In the data rows, the value 128 means zero.
Here are some points, each followed by its number:
[ 89  76  92 144  82 105  51 119  84 110  36  87 140  70  66 123  40 114
  83 149 131 162 146 112 109  96 129 127 113  86  91 102 119 113  37  54
 132 111 130  52 162 168 117  83 132 170 145] 0
[116 113 125  77 119 145 162 115 176 141  59 142 158 161  87 140  99 157
  76 121 157 167 119 146 241 107 150 179 131 103 107  38 216 160  85 110
 172 129 170 138 179 201 145  71 163 166 186] 1
[171 188 195 185 129 153 144 200 165 209 160 138 174  96 206 175 113 175
 165 121  95 189 173 152 109 176 139 187 148 203 136 198  61 108 216 134
 151 112 161 191 141 111 122 202 127 162 164] 2
[140 155 166 134 176 118 134 205 113 156 161 141 153  90 153 142 121 177
 144 119 104 128 148 144 122 139 146 105 176 162 102 170  97 157 198 152
 122 154 137 189 167 134 120 209 118 157 185] 3
[ 79 141 151 108 162 127 120  71 139 105  64 137 162 158 123 106  85 141
  83  74  92 130 108  99 171  76 113 148 101 112 133 138 211  86 131 121
 170 114  93 127 105 132 143 151  84  90 147] 4
[204 106 121 134 101 106 144 195 134 159 222 149 101 113 124 106 161 129
 176 161 118 129 128 152 107 193 135 106 149 118 127 217 101 156 149 112
  79 142 122 142 128 131 117 167 166 113  64] 5
[137 150 166 121 147 152 138 162 150 115 156 129  78 150 162 179 114 137
 116 121 166 135 202 145 170 153 174 169 171  91 126 100 148 171 112 106
 129 155 161 141 195 219 119  85 198 202 164] 6
[103 103 125 143 118  96 117  85  89  99 131 102 144  16  80  87  47  80
 113 113 160 137  39 119 132  86  90 143 107  67 122  90  97 106  37 102
 136  59  87  73  56 100 100  83 125  91  81] 7
[128 146 125 149 152 134 134 120 100  97 103  89  62  14 112 116 118  89
 113  76 108  98 161  84  72 142 111  45  52 175  70  44  66 113 208 126
 183  82 181 138 177 123 147  75 114  99 183] 8
[ 91 146 129 132 183 136 128 131  95  82  27 146 126  36  88  81  55 135
 122 107  97 157 122  91  54 140 133  59  72 138  86  74  60  91 187 108
 153  82 131 119 124  96 126 150 135 103 132] 9
[108 167 200 142 137 175 179 172 134 170 153 110 150 129 188 162 103 176
 144 147 156 175 186 164 132 144 133 140 157 160 135 155 160 174 188 146
 201 146 203 191 188 189 157 190 132 188 166] 10
[175 142 161 125 139 137  47 136  75 177 151 125 177 186 159 120 166 181
 141  88 131 160 126 118 135  78 110 201 177 105 211 234 140  49  85 127
  98 130 110  74  38  72 113 255  91 103  93] 11
[106 146  93 144 126  83  54  76  25 115 124 149 133  91  94  83 102 136
 136 105 129 142  89  97  83  87 116 117 126  90 160 142  96 133 110  92
 105  98 108  50 102  84 132 125 131 123  97] 12
[153 134  54 138 128 115  42 147 135 101 231 108 115 177 127 108 204 121
 185 126 123  97 105 144  80 161  91  91 158 115 137 168 142 156 104 194
  11 189  81 106 153  85 123 126 119 134  27] 13
[134 131 122 124 153 140 134 115  84  90 159 138 142 149 133  80 186 154
 170 136 185 174 147 130  88 127 179 102 128 113 163 116 151 138 172 194
 106 105 136 124  98 119 142 160 162 106 104] 14
[107 124 128 145 127 179  87  82 106  36 236 161 193 209 176 138 255 159
 255 111 255 122 104 163  93 125 186  79 207 128 179 174 207 227 152 255
 120 196 105  81 115 115 161 168 176  87  61] 15
[137 106 173 150 120 100 127 166  97 172 108 150 172  89 136 107  75 165
  99 106 103 215 121 101  88 111  60 164 158 151 178 188  90 105 136  89
 113 106  86  85  78 104 104 238 129 141  77] 16
[141 112  76 134  85 114  88 125 114  83 175 144 101 121 110  82 197  99
 155 126 158  95  89 153  63 128 139  57  98 144 143 140 130 132  83 162
  76 130  63 108 120  93  98  83 120  90  51] 17
[185  69 187 103 165  71  79 147 105 188 130 111 107  77 164 136  50 169
 118  71 110 187  81 139 122 131  84 171 171 149 161 146  70 106  86 110
  86  79  91  80 125 114 110 202 116  92  88] 18
[157 118 142 128  91 170 159 152 143 135 161 160 179 127 138 150 154 154
 162 185 197 154 202 127 138 115 141 156 157 111 151 158 147 144  83 111
 166 112 166  90 161 165 102  99 175 212 148] 19
[136 197 154 126 162 168 166 149  86 178 144 159 179  84 225 115 193 146
 199  79 189 165 143 153 112 156 123 168 130 162 150 143 161 135 192 202
 165 136 190 147 108 123 144 222 175 122 154] 20
[167 142 118 133 151 145 156 190 181 152 129 177 165 123 116 112 102 134
 113 129 149 167 181 142 174 157 150 129 143 127 111  99  94 128 143 101
 139 130 158 143 199 190 151  92 145 171 173] 21
[179 158 199 132 126 158 203 122 215 146  80 168 210 250  98 114 173 144
 140 114 164 137 120 157 255 155 142 226 102 105  93 118 255 168 122 168
 207 144 132 175 125 199 175  82 141 114 137] 22
[125  90 132 140 142  61 119 107 118 109  89 117  99 164 108 105 120  66
  69 139  84  60 117 107 107  99  87 131 101 141 101  76 116 104 162 128
 103  90 162 126  70  97  82 132  90  90 121] 23
[153 109 122  97  54 105 102 115  82 137  69 103 103 102  80  84  58 105
  84  90  88 177 102 101  88 102  39 196 134 113 177 146  57  35  96  71
 101  55  82  70  28  33  70 200 111 135  78] 24
[216 106  81 189  67  95 110 217 174 169 255 149 137 117 204 148 139  62
 107 168 135 136 168 209 133 213 149 139 177 174 153 157  55 137 196 105
 123 120 194 195 185 186  81  76 169 169 138] 25
[ 92  69 156 124  87  25 127 100  87 145  88 118 148  76 112  79  12 115
 113  85 104 187  90  58 126  95  37 191 141 134 182 159  83  80  94  91
 116  46  72  81  51  55  91 190 110  97 111] 26
[ 72 114 124 116 123 152 158 123 125  83 142  97 125 183 105 101 171 129
 149 150 162  94 166 112 119 123 133 110 133  77 139 128 158 144 131 173
  95 162 119 139 146 133 100  96 125 130 124] 27
[154 150 132 143  99 122 140 126 155 144 148 181 127 146 106  85 135  64
  92 122 124 109  91 143 223 120 112 156 106  85 108  91 158 132  69  95
 156  91  90 175  71 147  92  65 152 101  93] 28
[198  97  81 192 105  81 116 213 149 143 200 133 102 105 181 118 142  73
 120 202 109 100 161 176 130 225 109 118 132 166 123 158  32 139 182  87
 108 118 123 163 140 116 111  60 172 122  73] 29
[188 110  47 142 102  97  68 177 154 109 216 141  98 110 119 123 110 123
 134 143 156 168 128 165 146 211 143  69 131 131 117 154 120 167  93  84
 155 130 101 120 164 214 172  25 210 144  94] 30
[134 113 153 115 127 161 140 184 137 146 111  95 112  77 149 236 113 198
  99 185 187 167 238 181 158  83 198 190 210 115 148 159 111 141  92  84
 129 170 229  67 255 234 147 142 179 255 234] 31
Which two points above are nearest to each new point by angle? Their numbers follow each, nearest first.
[119 114 154 134 139 130 100 139 137 154 245 138 141 133 173 148 220 158
 178 180 199 130 131 164 117 115 180 154 196 112 148 171 140 177 113 179
 108 215 134  81 221 177 169 178 168 190 169] -> 15 31
[130 122 132  83  86 157 111  89 101  84 201 134 211 146 143  73 255 106
 195 139 179  54  47 116  79 110 178 106 131  98 173 155 117 177 124 198
 112 167 121  97  79  89 124 104 135  97  50] -> 15 17
[109 129 103 121 125 150 150 157 175 112 148  82 153 159  88 179 193 184
 112 171 180 134 184 146 134  77 214 122 183  68 167 157 183 138  72 144
 137 202 175  76 201 190 128 192 165 255 141] -> 31 19
[192 125 114 141 102 108 155 199 153 163 203 151 107  89 156 143 185 112
 162 169 123 129 184 161 143 186 150 128 101 151  96 178  68 124 171 114
 157 126 131 185 142 195 103  40 156 176 147] -> 25 29
[ 93  71  51 146 123  95  48 126  80  88 166 117  84 129 125 136 119  85
  81 113 103  84 136 141  92 127 108  62  97 113  88 129  88 109  99  92
  63 128 100 118 124 105  83  31 122  90 116] -> 17 23
[102 131 143  95  59 182 173  89 191 121 111 156 168 239  85  91 203 112
 111 123 106  93 113 169 230  99  53 205  75  62 132 114 252 130 115 129
 152 144  97 160  84 155 131  83 110  37 139] -> 22 28
[104 137 155 107  88 183 128  86 175 152 107 119 181 237  84  81 185 112
 140 128 105 115 104 140 226  76 121 182 138  74 137 162 246 159  79 182
 141 179  64 131  72 139 150 145 108  80 108] -> 22 4
[123 152 109 112 122 121 121 122 149  99 134 103  75 105  54 206 125 118
 114 174 133 129 188 127 130 145 167  91 179 118 109  87 108 126 126  66
 136 160 172 121 189 150 161  86 111 201 164] -> 31 6
[127 151 118 121 161 139 151 165 142 156  97 127 124 102 132 164  84 142
 116 134 161 181 151 107 153 129 205 178 178 132 112 110 151 110 175 119
 185 172 226 151 253 221 157 165 183 215 217] -> 31 10
[105 132 142  76 155 133 138  90 124 129  60 117 148 156 127 102  76 129
  79 143  78 166 124 108 167  70  77 175  99  91 144 128 157  75 126 111
 158  92 109 145  54 118 139 179  75 101 130] -> 4 26
[122 214 158 148 122 163 159 153 123 136 191 164 177 142 161 106 233 171
 192 120 207 174 110 121 159 152 169 139 176 126 165 138 166 180 119 191
 163 171  93 130 156 123 185 178 154 119 111] -> 15 20
[123 156  81 130 105 130 137  93 173 100  89 157 129 162  82 110  97  63
 115  74 121 101  82 113 196 137  94 109  19 121  87  42 144 131 107 108
 130  93  91 148  45 139 116  64 102  85  96] -> 28 23
[163 120 116 154 150  92 143 158 149 143 157 115 124 137 186 126 133  95
 127 144 117  98 107 142 122 154 102 123 131 180 111 152  65  95 161 154
 100 119  92 147 109 118 109 100 137  84 111] -> 29 25
[ 78  67  46  86  72 114 125 115 157  87  72 103  82  76  46 124  82 127
  71 162 118 122 193  97 117 111 173  78 150 111  45  31 116 103  54  50
 131 116 175  43 221 205 130  38 184 226 152] -> 0 1
[164 154 188 138 107 179 167 135 194 232  87 161 202 224 142 142 172 152
 122 138 120 179 109 170 255  99  85 245 104 148 146 157 254 147 119 115
 232 125 125 186 112 179 134 178 118 143 138] -> 22 1
[167 122 104 105 131 129 137  63 173 138 151 196 174 234  84 160 166 131
 112 149 170 102 142 184 228 103 166 168 113 134 157  96 235 157  84 164
 151 186 130 183 195 186 196 106 119 145 178] -> 22 1
[120 133 177 129 103 124 130  78 157 128 200 136 157 179 165 140 187 186
 182 102 152 135 101 142 185 122 119 168 154 113 161 159 236 177  95 175
 121 197 124 127  90 118 183 175  89  77  84] -> 15 22
[128 127 136  87  58 149 140 114 172 145  80 146 136 160  72  92 153  82
  96 139 130  86 113 107 206 123  79 163  78  83  85 106 185 114  47 111
 163  56 119 149  61 142 109  46 103  98 102] -> 28 22
[142 125 131 145 136  97 115 108 116 171 161 129 140  97 139 115  67  96
 129 141 114 113  50 107 127 127  60 166 111 113 100 131  80  81 113 142
  92  70  90 120  47  89 114 155  82  72 153] -> 26 7
[101 125 107 120 121 159 163 119 191  93   0 115 119 138  67 158  95 115
  89 152 101 165 162 127 189 123 143 122 140  71 102  60 215 138  42  88
 154 121 201  90 219 176 155  30 163 218 187] -> 1 0
[151 158 187 129 113 159 153 165 215 178 166 191 183 255 135 159 216 108
 126 148 135  76 139 178 255 156 152 205  93 146 116 131 255 181 130 128
 122 158  79 189 122 148 146  72 132 129 135] -> 22 28
[127 123 134 125 131 145 166 136 142 157  43 101 102 127 151 104  83 127
 120 110 138 147 134 121 160 139 118 110 100 125 112  70 146 123 126  83
 176 109 175 117 185 152 148  59 160 155 150] -> 1 21
[139 143 196  83  97 121 155 130 168 218 104 146 196 218 161 161 151 160
 145 127  89 168  99 120 229 124 126 201 155 135 179 195 190 114 101 102
 116 138  73 142  79  59 129 199  64 139 115] -> 11 22
[121 140 144 108 172 127 129 169 135 117 197 139 141 144 166 145 208 170
 216 131 112  99  99 125  88 127 160  94 145 151 167 145 156 140 166 189
 107 206 131 146 123 135 166 186 182 119 138] -> 15 20
[ 93 144  76 124 138 163 112 116 130 112 180  98  90  88 118 194 119 132
 138 143 167 174 173 126 114 113 197  74 179  94 100 112 143 167  66 117
 126 127 179  75 204 206 124 105 171 192 162] -> 31 6
[112 121 102  80 100 136 123  90 129  91  93 107 115 210  89 123 138 105
  35 167  93  64 128 108 163  91 101 130  98  89 109  94 176 100 103 104
  58 128  93 108 144 101 132  50 105 108 142] -> 23 27
[142 119 154  76 127  92  75  83  95 154  65  52 143 128  97 129  55  99
  88  92 121 144 118 145 125  60  70 174 115  89 142 117  65  56  80  73
  78 110  51  72  46  88  57 177  54 143  98] -> 24 26
[117 108 105  91 119 158 138  92 182 131  69 139 105 174  51 156 114 113
  69 136 171 133 181 142 186 111 166 109 133  33  94  51 154 152  61 110
 171 147 117 121 187 200 137  14 163 191 174] -> 1 6
[144 125 155 114  79 142 165  64 160 120  34 202 154 204  79 110 179 142
  94 135 148 126 103 160 239 101  96 152  84  67  69  62 255 123  68 104
 147 129 118 170  45 173 152  75  92  85 126] -> 22 28
[143 143 160 141  75 135 165 148 111 133 108 162 166  95 138 119 123 141
 158 130 169 189 130 132 150 149 135 127 112 133 164 106 122 160 172 144
 170  98 155 150 161 176 157 168 153 161 154] -> 10 20
[165 147 168 126 133 134 143 137  91 163 128  56 117  31 159 172  81 139
  76 160 169 147 193 156 116  87 165 171 145 125 123 139 100  85  74 122
 138 121 129  52 225 202 110 107 156 203 156] -> 31 6
[157 159 184 119 116 178 117 152 124 154  99 114 174  88 148 200  96 158
 127 189 151 206 215 145 135  88 190 182 184 146 143 162 125 110 136  95
 171 132 175  88 223 201 185 175 155 236 180] -> 31 10
[ 24 137  99 103 146 141  35  51  69   0 207 132 138 166  95  94 242 108
 186  83 181  46  69  86  62  90 166  83 133 100 152 122 193 197 115 216
  91 175 108  93  71   3 122 125 108  76 102] -> 15 17
[154 101 115 167 111  94 114 133 135 130 130 118 105 118 111 112 147  91
 109 146 115 150 155 135 104 124  92 176 142 141 160 162 108 118 160 117
  84 119 106 144 113  97 117 149  89 135 120] -> 24 16
[101 176 175 155 210 185 166 104 153 148 134 162 115 200 192 147 143 114
 117 110  91  75 149 132 189 145 143 147 120 162  99  61 161 174 213 175
 183 163 169 202 115 144 148 148 131  44 202] -> 22 10
